128 stands for zero in the data rows.
A hidden rule labels the rows of this table. It goes by one to three of the table's principal directions, not those with the most spread.
[143, 131, 161, 148, 131, 91, 129, 149, 116, 167, 138, 118, 160, 99, 125, 166, 108, 113, 150, 138, 126, 120, 154, 120, 124, 132, 120, 114, 106, 106, 153, 154] w
[101, 102, 126, 75, 158, 133, 133, 110, 129, 126, 161, 87, 96, 123, 114, 126, 157, 88, 129, 136, 138, 141, 100, 134, 108, 146, 100, 102, 116, 182, 155, 124] d
[106, 125, 147, 123, 153, 206, 134, 106, 122, 126, 151, 150, 124, 194, 116, 106, 152, 121, 106, 105, 125, 139, 131, 139, 139, 97, 114, 149, 109, 93, 105, 118] w
[205, 136, 70, 122, 87, 63, 100, 226, 71, 118, 126, 155, 159, 41, 104, 149, 118, 146, 104, 153, 145, 119, 84, 152, 152, 114, 104, 98, 130, 248, 103, 66] w
[137, 86, 82, 111, 143, 39, 146, 195, 73, 98, 190, 81, 141, 83, 120, 162, 128, 99, 162, 167, 145, 91, 139, 127, 111, 165, 106, 73, 163, 167, 161, 167] q
[154, 173, 98, 147, 90, 177, 138, 189, 82, 145, 108, 210, 175, 152, 76, 109, 147, 132, 75, 125, 132, 126, 82, 188, 159, 62, 110, 121, 116, 127, 65, 58] w
[164, 154, 32, 87, 99, 139, 96, 171, 122, 122, 105, 164, 219, 137, 165, 132, 135, 128, 157, 99, 102, 120, 116, 65, 175, 88, 105, 105, 117, 168, 90, 63] d
[167, 114, 130, 143, 105, 79, 118, 171, 105, 133, 114, 120, 97, 34, 101, 149, 116, 147, 117, 142, 143, 131, 110, 159, 122, 136, 149, 112, 135, 204, 133, 106] g
[138, 83, 86, 117, 141, 9, 134, 175, 87, 88, 192, 57, 108, 66, 119, 156, 114, 109, 175, 178, 140, 95, 128, 126, 101, 179, 117, 60, 176, 209, 172, 159] q
[113, 90, 219, 215, 145, 169, 147, 100, 148, 193, 144, 121, 58, 143, 104, 131, 89, 174, 120, 100, 75, 125, 192, 136, 118, 115, 216, 176, 122, 66, 99, 159] d
[76, 134, 112, 112, 147, 61, 169, 109, 105, 91, 178, 81, 120, 158, 102, 105, 124, 67, 125, 192, 169, 146, 106, 142, 95, 219, 83, 97, 166, 117, 191, 182] d
[134, 32, 211, 178, 168, 110, 127, 116, 148, 167, 189, 60, 6, 81, 110, 148, 82, 187, 139, 112, 66, 110, 188, 123, 104, 147, 225, 152, 132, 175, 112, 167] p
[164, 169, 110, 110, 83, 185, 125, 166, 125, 126, 75, 209, 186, 138, 123, 122, 156, 134, 79, 104, 138, 113, 85, 160, 164, 56, 98, 140, 98, 110, 84, 75] p
[131, 146, 120, 91, 132, 172, 130, 146, 115, 140, 68, 148, 151, 96, 142, 144, 182, 120, 137, 98, 151, 108, 130, 155, 131, 84, 113, 114, 114, 134, 105, 104] v
[170, 137, 90, 114, 104, 56, 100, 167, 114, 122, 126, 123, 123, 62, 117, 134, 114, 140, 116, 163, 136, 131, 80, 142, 127, 144, 114, 104, 135, 242, 127, 88] w
[170, 134, 135, 139, 107, 156, 115, 165, 128, 136, 117, 174, 173, 132, 136, 146, 127, 153, 119, 102, 108, 95, 134, 129, 157, 63, 128, 137, 102, 99, 94, 111] q
[104, 141, 67, 71, 136, 142, 140, 135, 113, 100, 140, 128, 188, 171, 135, 117, 159, 78, 151, 127, 138, 136, 109, 102, 139, 137, 86, 91, 130, 111, 144, 123] g
[53, 111, 125, 90, 163, 174, 145, 46, 181, 127, 161, 97, 113, 222, 149, 98, 139, 88, 133, 125, 111, 163, 132, 77, 111, 170, 123, 156, 123, 64, 161, 166] g
[117, 132, 120, 138, 121, 119, 112, 94, 150, 128, 103, 109, 115, 109, 149, 135, 124, 122, 162, 124, 137, 151, 135, 98, 117, 136, 138, 124, 135, 131, 162, 120] g
[126, 147, 73, 64, 145, 160, 138, 174, 63, 83, 134, 152, 150, 133, 90, 100, 192, 106, 104, 136, 169, 135, 76, 190, 139, 117, 83, 85, 137, 186, 98, 84] v
[157, 143, 96, 139, 100, 102, 119, 158, 123, 105, 131, 156, 157, 135, 125, 119, 109, 151, 114, 143, 121, 123, 107, 128, 145, 126, 132, 128, 140, 128, 114, 117] r
[142, 117, 102, 94, 138, 190, 102, 141, 135, 139, 104, 142, 157, 118, 148, 141, 159, 145, 169, 74, 100, 131, 142, 98, 151, 76, 160, 112, 105, 133, 101, 90] g
[119, 153, 140, 121, 123, 161, 133, 115, 127, 120, 86, 145, 115, 122, 115, 114, 158, 128, 116, 119, 152, 131, 105, 172, 124, 106, 127, 119, 129, 126, 120, 107] p
[132, 140, 72, 60, 144, 108, 114, 164, 105, 145, 117, 111, 192, 90, 154, 166, 171, 82, 183, 130, 142, 114, 122, 108, 124, 115, 79, 71, 111, 174, 146, 110] d
[110, 151, 143, 169, 111, 99, 143, 90, 153, 112, 153, 147, 125, 203, 130, 89, 77, 136, 69, 173, 130, 148, 121, 120, 126, 185, 115, 192, 145, 63, 138, 173] q
[132, 121, 175, 133, 135, 137, 124, 104, 172, 161, 152, 135, 164, 173, 154, 137, 89, 133, 119, 118, 88, 133, 160, 74, 145, 142, 134, 175, 86, 51, 137, 177] w
[125, 145, 132, 95, 137, 219, 126, 130, 116, 125, 91, 168, 132, 139, 114, 114, 187, 129, 109, 90, 144, 132, 104, 174, 141, 67, 119, 124, 105, 129, 91, 82] g
[194, 130, 55, 135, 87, 120, 86, 193, 95, 87, 109, 164, 158, 82, 135, 140, 131, 166, 147, 107, 128, 111, 109, 120, 164, 66, 132, 98, 144, 203, 91, 50] d
[158, 110, 141, 182, 99, 75, 89, 103, 180, 134, 130, 115, 104, 104, 157, 141, 59, 178, 143, 135, 94, 146, 147, 70, 129, 149, 184, 165, 133, 126, 152, 141] r
[107, 127, 170, 204, 122, 150, 147, 110, 122, 173, 147, 140, 103, 162, 97, 127, 103, 121, 110, 133, 119, 138, 148, 140, 118, 112, 138, 155, 124, 75, 127, 131] d
[154, 121, 112, 100, 136, 135, 118, 166, 92, 116, 149, 140, 149, 118, 125, 135, 144, 121, 111, 123, 140, 119, 120, 133, 147, 111, 86, 124, 112, 178, 106, 105] w
[123, 102, 165, 168, 119, 100, 132, 98, 170, 143, 137, 103, 114, 127, 153, 151, 88, 134, 152, 125, 104, 116, 167, 84, 117, 141, 157, 149, 128, 69, 165, 177] v
[68, 90, 255, 189, 189, 214, 176, 77, 137, 220, 144, 100, 66, 164, 95, 133, 119, 134, 141, 81, 82, 138, 222, 141, 107, 129, 211, 163, 104, 17, 111, 189] g
[164, 119, 188, 221, 99, 236, 129, 165, 112, 193, 67, 203, 58, 86, 70, 131, 143, 214, 81, 70, 100, 109, 138, 224, 139, 6, 226, 164, 116, 122, 27, 55] w
[141, 127, 185, 146, 140, 145, 113, 113, 126, 134, 120, 127, 97, 103, 113, 133, 128, 148, 125, 116, 135, 139, 133, 155, 127, 111, 142, 131, 111, 140, 127, 121] r
[146, 77, 195, 161, 153, 1, 97, 93, 167, 151, 205, 36, 72, 78, 137, 154, 31, 148, 158, 171, 88, 153, 163, 63, 106, 230, 165, 138, 121, 185, 194, 195] w
[146, 129, 98, 133, 91, 22, 115, 132, 127, 95, 103, 93, 93, 36, 137, 141, 105, 121, 126, 176, 179, 144, 97, 127, 103, 188, 112, 117, 164, 209, 186, 128] p
[170, 70, 146, 179, 113, 74, 90, 122, 167, 142, 161, 84, 96, 85, 161, 163, 54, 174, 178, 105, 65, 115, 180, 40, 139, 132, 190, 140, 127, 163, 140, 136] p
[141, 178, 102, 61, 139, 192, 112, 143, 111, 117, 86, 176, 170, 147, 127, 98, 182, 134, 102, 106, 139, 132, 86, 166, 157, 90, 94, 117, 104, 173, 67, 69] p
[136, 108, 155, 157, 108, 171, 116, 108, 165, 153, 91, 135, 101, 103, 141, 148, 128, 150, 142, 86, 110, 127, 146, 112, 128, 81, 173, 148, 112, 102, 129, 112] d
[171, 138, 106, 126, 84, 125, 120, 172, 118, 115, 91, 171, 112, 79, 102, 115, 132, 163, 68, 134, 141, 129, 74, 177, 141, 110, 140, 141, 133, 187, 92, 80] d
[125, 140, 128, 163, 95, 131, 125, 100, 166, 148, 124, 148, 132, 170, 138, 111, 86, 137, 100, 129, 101, 145, 126, 89, 140, 136, 138, 174, 122, 94, 123, 124] p
[146, 145, 129, 147, 95, 92, 118, 116, 144, 87, 115, 140, 127, 121, 126, 111, 97, 147, 108, 147, 144, 152, 104, 125, 135, 160, 138, 141, 143, 115, 152, 135] v
[99, 115, 165, 171, 133, 93, 139, 81, 162, 137, 149, 93, 106, 147, 137, 130, 83, 125, 151, 145, 115, 146, 164, 92, 107, 180, 162, 147, 141, 58, 178, 190] v
[141, 135, 158, 178, 102, 175, 132, 124, 136, 114, 63, 171, 39, 99, 94, 92, 138, 210, 72, 112, 132, 123, 105, 219, 122, 91, 207, 163, 161, 142, 64, 92] v
[153, 133, 99, 167, 84, 122, 87, 115, 155, 132, 69, 132, 106, 74, 159, 150, 120, 156, 169, 105, 125, 127, 129, 99, 127, 77, 157, 122, 141, 169, 133, 68] p
[154, 110, 132, 80, 148, 107, 120, 156, 125, 119, 165, 114, 168, 124, 140, 143, 123, 126, 138, 124, 106, 107, 133, 104, 147, 139, 111, 111, 103, 147, 125, 150] v
[96, 133, 108, 133, 126, 184, 147, 120, 116, 130, 103, 138, 129, 146, 119, 126, 167, 102, 150, 104, 142, 126, 131, 141, 121, 86, 129, 106, 138, 90, 128, 104] d
[138, 125, 102, 152, 116, 100, 129, 170, 57, 108, 143, 119, 107, 74, 86, 150, 155, 92, 140, 150, 184, 117, 101, 178, 112, 91, 76, 68, 149, 205, 149, 76] d
[132, 122, 126, 154, 125, 105, 96, 94, 175, 153, 116, 109, 99, 123, 176, 141, 104, 156, 156, 126, 97, 110, 151, 87, 115, 114, 145, 150, 133, 155, 123, 122] d
[109, 175, 107, 79, 140, 148, 162, 155, 75, 108, 163, 162, 192, 199, 79, 89, 158, 71, 75, 158, 159, 140, 73, 176, 146, 144, 44, 102, 113, 118, 114, 119] p
[92, 139, 177, 102, 171, 236, 140, 75, 168, 139, 134, 153, 190, 247, 168, 116, 147, 120, 146, 71, 90, 122, 181, 84, 154, 98, 128, 163, 83, 0, 110, 177] v
[146, 136, 149, 108, 122, 25, 140, 148, 112, 132, 144, 91, 137, 71, 120, 141, 91, 96, 103, 177, 155, 131, 115, 127, 120, 212, 81, 119, 123, 186, 167, 164] p
[149, 120, 61, 88, 122, 169, 87, 148, 132, 125, 74, 131, 132, 78, 175, 161, 190, 137, 191, 79, 124, 84, 124, 115, 130, 27, 123, 85, 127, 207, 98, 48] w
[114, 163, 133, 89, 141, 170, 137, 114, 134, 128, 135, 162, 163, 198, 116, 87, 137, 119, 77, 133, 125, 154, 99, 140, 148, 147, 101, 153, 103, 101, 103, 130] g
[138, 146, 144, 89, 155, 115, 123, 139, 126, 155, 141, 127, 147, 139, 133, 120, 125, 134, 107, 139, 108, 114, 125, 137, 137, 147, 103, 134, 104, 172, 90, 135] w
[134, 130, 133, 126, 133, 107, 148, 160, 84, 108, 134, 123, 134, 103, 110, 139, 143, 109, 129, 138, 160, 103, 129, 164, 124, 128, 98, 98, 140, 140, 132, 137] v
[131, 95, 156, 144, 155, 180, 107, 105, 167, 163, 134, 127, 100, 155, 168, 138, 125, 176, 146, 84, 69, 94, 181, 98, 132, 77, 170, 168, 113, 117, 76, 130] q
[72, 154, 155, 143, 134, 148, 162, 80, 140, 136, 98, 124, 111, 154, 114, 113, 147, 97, 128, 142, 160, 153, 126, 161, 96, 152, 133, 130, 141, 46, 167, 161] r
[122, 93, 170, 162, 140, 89, 135, 112, 145, 144, 152, 86, 62, 104, 119, 133, 96, 152, 133, 142, 104, 117, 150, 134, 103, 158, 174, 136, 145, 144, 136, 162] p
[162, 98, 155, 170, 124, 179, 97, 138, 142, 166, 106, 145, 101, 95, 141, 153, 121, 186, 148, 72, 86, 114, 170, 114, 144, 57, 193, 150, 110, 137, 83, 94] g
[166, 133, 120, 137, 92, 72, 117, 158, 124, 114, 115, 129, 152, 74, 130, 154, 109, 126, 136, 142, 144, 121, 113, 122, 133, 130, 119, 108, 128, 143, 160, 127] v
[162, 137, 110, 130, 97, 58, 104, 143, 137, 132, 116, 125, 135, 76, 144, 142, 94, 137, 112, 157, 138, 140, 111, 107, 129, 161, 114, 143, 126, 182, 147, 122] w
[89, 129, 120, 145, 130, 6, 152, 101, 134, 120, 170, 62, 119, 124, 126, 132, 82, 81, 153, 206, 151, 149, 127, 104, 84, 240, 111, 107, 167, 110, 219, 203] w
[144, 109, 146, 130, 134, 126, 104, 119, 132, 106, 133, 108, 119, 97, 143, 153, 133, 130, 166, 110, 137, 123, 141, 112, 128, 105, 127, 108, 119, 140, 157, 125] v
[128, 119, 74, 110, 124, 181, 113, 148, 124, 157, 88, 144, 116, 101, 139, 136, 171, 138, 142, 95, 119, 124, 123, 131, 128, 71, 147, 124, 128, 179, 86, 64] w
[126, 118, 158, 138, 137, 187, 131, 131, 138, 180, 99, 152, 117, 119, 128, 139, 143, 151, 113, 98, 112, 132, 153, 143, 127, 97, 168, 166, 105, 94, 96, 128] d
[65, 138, 194, 191, 146, 176, 186, 85, 123, 171, 146, 131, 97, 204, 80, 98, 114, 106, 103, 130, 120, 145, 158, 160, 111, 145, 149, 152, 133, 22, 124, 166] p
[97, 147, 174, 152, 124, 75, 167, 99, 147, 153, 148, 116, 141, 165, 121, 119, 82, 96, 91, 176, 134, 142, 137, 121, 111, 209, 108, 164, 126, 49, 170, 206] p
[128, 143, 115, 81, 147, 188, 138, 156, 93, 103, 125, 161, 178, 157, 121, 126, 186, 108, 126, 107, 150, 108, 116, 162, 145, 79, 87, 102, 112, 103, 105, 114] q
[95, 142, 151, 140, 150, 123, 137, 78, 144, 117, 157, 118, 138, 199, 146, 106, 104, 115, 124, 144, 128, 145, 153, 98, 125, 173, 109, 158, 132, 64, 148, 177] q
[134, 145, 85, 128, 115, 235, 105, 133, 132, 120, 68, 189, 118, 151, 138, 113, 191, 170, 131, 77, 119, 102, 109, 167, 141, 8, 150, 128, 134, 137, 51, 42] q
[107, 125, 132, 100, 166, 138, 152, 145, 88, 127, 166, 117, 150, 152, 101, 120, 145, 100, 132, 135, 134, 138, 136, 143, 129, 155, 113, 105, 125, 113, 128, 152] g
Here are more rows. What is the label of each one?
[131, 153, 94, 136, 93, 85, 149, 159, 99, 85, 123, 146, 144, 121, 101, 121, 136, 106, 107, 170, 173, 117, 81, 175, 118, 134, 94, 99, 159, 119, 153, 127] q
[120, 50, 198, 155, 173, 153, 145, 128, 110, 132, 187, 84, 21, 106, 87, 134, 133, 154, 122, 109, 108, 101, 159, 171, 107, 113, 174, 128, 135, 164, 108, 145] v
[130, 139, 65, 67, 129, 157, 104, 126, 138, 105, 124, 140, 194, 159, 169, 127, 151, 105, 155, 104, 124, 142, 120, 66, 156, 114, 93, 118, 110, 131, 132, 101] g
[109, 145, 137, 132, 127, 96, 156, 121, 125, 137, 149, 121, 138, 160, 113, 110, 104, 103, 102, 158, 128, 130, 121, 131, 123, 174, 103, 133, 133, 113, 134, 155] p
[128, 103, 149, 156, 124, 182, 142, 145, 101, 125, 112, 143, 43, 92, 74, 120, 167, 154, 97, 111, 144, 113, 104, 216, 112, 68, 161, 119, 143, 170, 91, 81] p
[150, 164, 85, 138, 86, 131, 113, 141, 140, 113, 79, 177, 128, 128, 132, 105, 134, 166, 95, 138, 130, 119, 84, 161, 135, 96, 137, 143, 148, 152, 87, 81] q
[86, 127, 145, 190, 141, 56, 147, 90, 123, 137, 183, 77, 122, 158, 114, 130, 72, 95, 171, 174, 128, 163, 165, 89, 100, 207, 138, 114, 157, 68, 200, 189] w
[139, 137, 186, 198, 96, 119, 118, 98, 166, 181, 92, 140, 96, 99, 125, 140, 82, 155, 109, 129, 118, 154, 142, 123, 120, 129, 171, 175, 112, 95, 143, 132] w
[105, 135, 150, 152, 115, 181, 130, 70, 182, 124, 72, 144, 70, 151, 144, 99, 136, 167, 112, 104, 118, 126, 127, 145, 116, 104, 178, 168, 145, 92, 105, 121] v
[151, 160, 102, 96, 110, 207, 115, 162, 115, 147, 57, 185, 183, 108, 139, 144, 185, 126, 134, 78, 138, 116, 117, 145, 155, 41, 115, 114, 95, 125, 86, 65] d
[105, 126, 149, 168, 133, 163, 132, 95, 161, 170, 144, 138, 146, 196, 143, 126, 98, 135, 142, 110, 80, 138, 171, 79, 135, 121, 162, 164, 114, 35, 123, 153] w
[170, 65, 202, 212, 132, 207, 97, 139, 138, 197, 99, 131, 53, 52, 121, 173, 116, 214, 173, 36, 64, 111, 207, 124, 139, 26, 255, 146, 104, 139, 71, 84] g
[111, 131, 164, 119, 155, 65, 166, 135, 119, 161, 182, 103, 140, 156, 111, 115, 82, 109, 84, 178, 112, 131, 142, 128, 121, 226, 110, 153, 123, 115, 129, 203] p
[118, 149, 111, 136, 114, 111, 120, 98, 164, 136, 124, 133, 143, 166, 153, 112, 100, 132, 124, 142, 109, 140, 125, 91, 130, 152, 128, 154, 132, 107, 131, 136] w
[74, 147, 141, 92, 155, 177, 181, 112, 106, 114, 143, 137, 137, 197, 93, 87, 165, 82, 87, 137, 154, 141, 108, 173, 123, 156, 92, 127, 128, 72, 125, 154] p
[132, 185, 122, 85, 118, 189, 136, 138, 110, 99, 49, 184, 131, 123, 110, 90, 190, 142, 75, 116, 173, 125, 74, 218, 138, 94, 108, 126, 130, 150, 75, 81] v
[109, 124, 125, 172, 123, 69, 160, 135, 96, 106, 169, 105, 94, 139, 90, 111, 101, 115, 116, 174, 143, 121, 123, 156, 107, 171, 121, 112, 174, 133, 143, 151] p
[91, 109, 103, 92, 164, 165, 156, 135, 109, 121, 102, 117, 95, 119, 144, 126, 191, 126, 134, 118, 151, 97, 148, 168, 100, 122, 136, 130, 161, 129, 99, 146] q
[144, 132, 144, 129, 119, 147, 117, 126, 131, 126, 137, 145, 150, 142, 121, 125, 114, 128, 115, 114, 122, 149, 123, 110, 152, 121, 121, 138, 101, 116, 131, 116] g
[91, 135, 171, 109, 164, 167, 149, 83, 161, 148, 132, 115, 135, 190, 139, 107, 128, 126, 138, 107, 91, 124, 157, 112, 130, 146, 149, 139, 114, 62, 113, 169] p
[122, 85, 136, 103, 168, 101, 121, 128, 134, 150, 224, 84, 146, 160, 124, 140, 97, 106, 150, 139, 82, 144, 145, 68, 132, 170, 124, 118, 98, 137, 155, 163] w
[173, 111, 135, 125, 119, 99, 93, 140, 143, 125, 171, 125, 143, 124, 128, 133, 85, 150, 124, 127, 91, 136, 117, 87, 156, 132, 131, 131, 100, 172, 127, 114] g
[202, 108, 174, 129, 105, 129, 114, 185, 137, 153, 104, 159, 114, 55, 110, 140, 105, 201, 81, 102, 89, 105, 121, 159, 157, 105, 189, 153, 98, 175, 67, 114] v
[162, 94, 156, 145, 137, 104, 92, 132, 139, 162, 141, 98, 102, 71, 135, 155, 92, 162, 158, 109, 91, 141, 159, 90, 135, 133, 174, 130, 108, 186, 127, 118] g
[148, 124, 84, 93, 119, 137, 102, 142, 148, 126, 109, 138, 185, 123, 187, 160, 146, 122, 166, 102, 118, 102, 143, 73, 143, 88, 106, 126, 110, 119, 130, 119] q
[101, 130, 84, 86, 148, 164, 141, 137, 121, 125, 94, 131, 128, 132, 155, 131, 192, 119, 147, 116, 141, 88, 131, 154, 110, 92, 117, 114, 148, 133, 99, 121] q
[148, 125, 122, 130, 114, 150, 144, 165, 112, 86, 122, 162, 130, 134, 104, 109, 139, 166, 102, 118, 124, 104, 113, 173, 145, 106, 162, 124, 148, 102, 91, 128] v
[169, 113, 70, 64, 139, 201, 92, 187, 99, 129, 127, 160, 174, 115, 132, 139, 177, 141, 146, 71, 102, 121, 115, 113, 172, 49, 122, 98, 93, 203, 67, 46] g
[105, 134, 109, 148, 130, 81, 150, 131, 113, 123, 161, 115, 114, 153, 104, 108, 108, 117, 113, 176, 132, 134, 114, 146, 109, 175, 124, 122, 161, 129, 137, 149] w
[143, 154, 119, 75, 130, 178, 144, 188, 84, 154, 72, 165, 189, 85, 121, 153, 193, 101, 124, 98, 156, 105, 122, 174, 142, 77, 96, 99, 96, 129, 97, 101] p
[156, 155, 92, 122, 90, 116, 123, 158, 110, 77, 60, 156, 95, 69, 115, 109, 160, 164, 101, 136, 167, 104, 74, 205, 124, 99, 135, 106, 169, 200, 93, 76] v
[101, 102, 136, 164, 149, 132, 116, 85, 149, 135, 121, 92, 53, 117, 150, 137, 137, 150, 172, 122, 122, 116, 159, 129, 91, 110, 167, 130, 158, 141, 133, 130] q
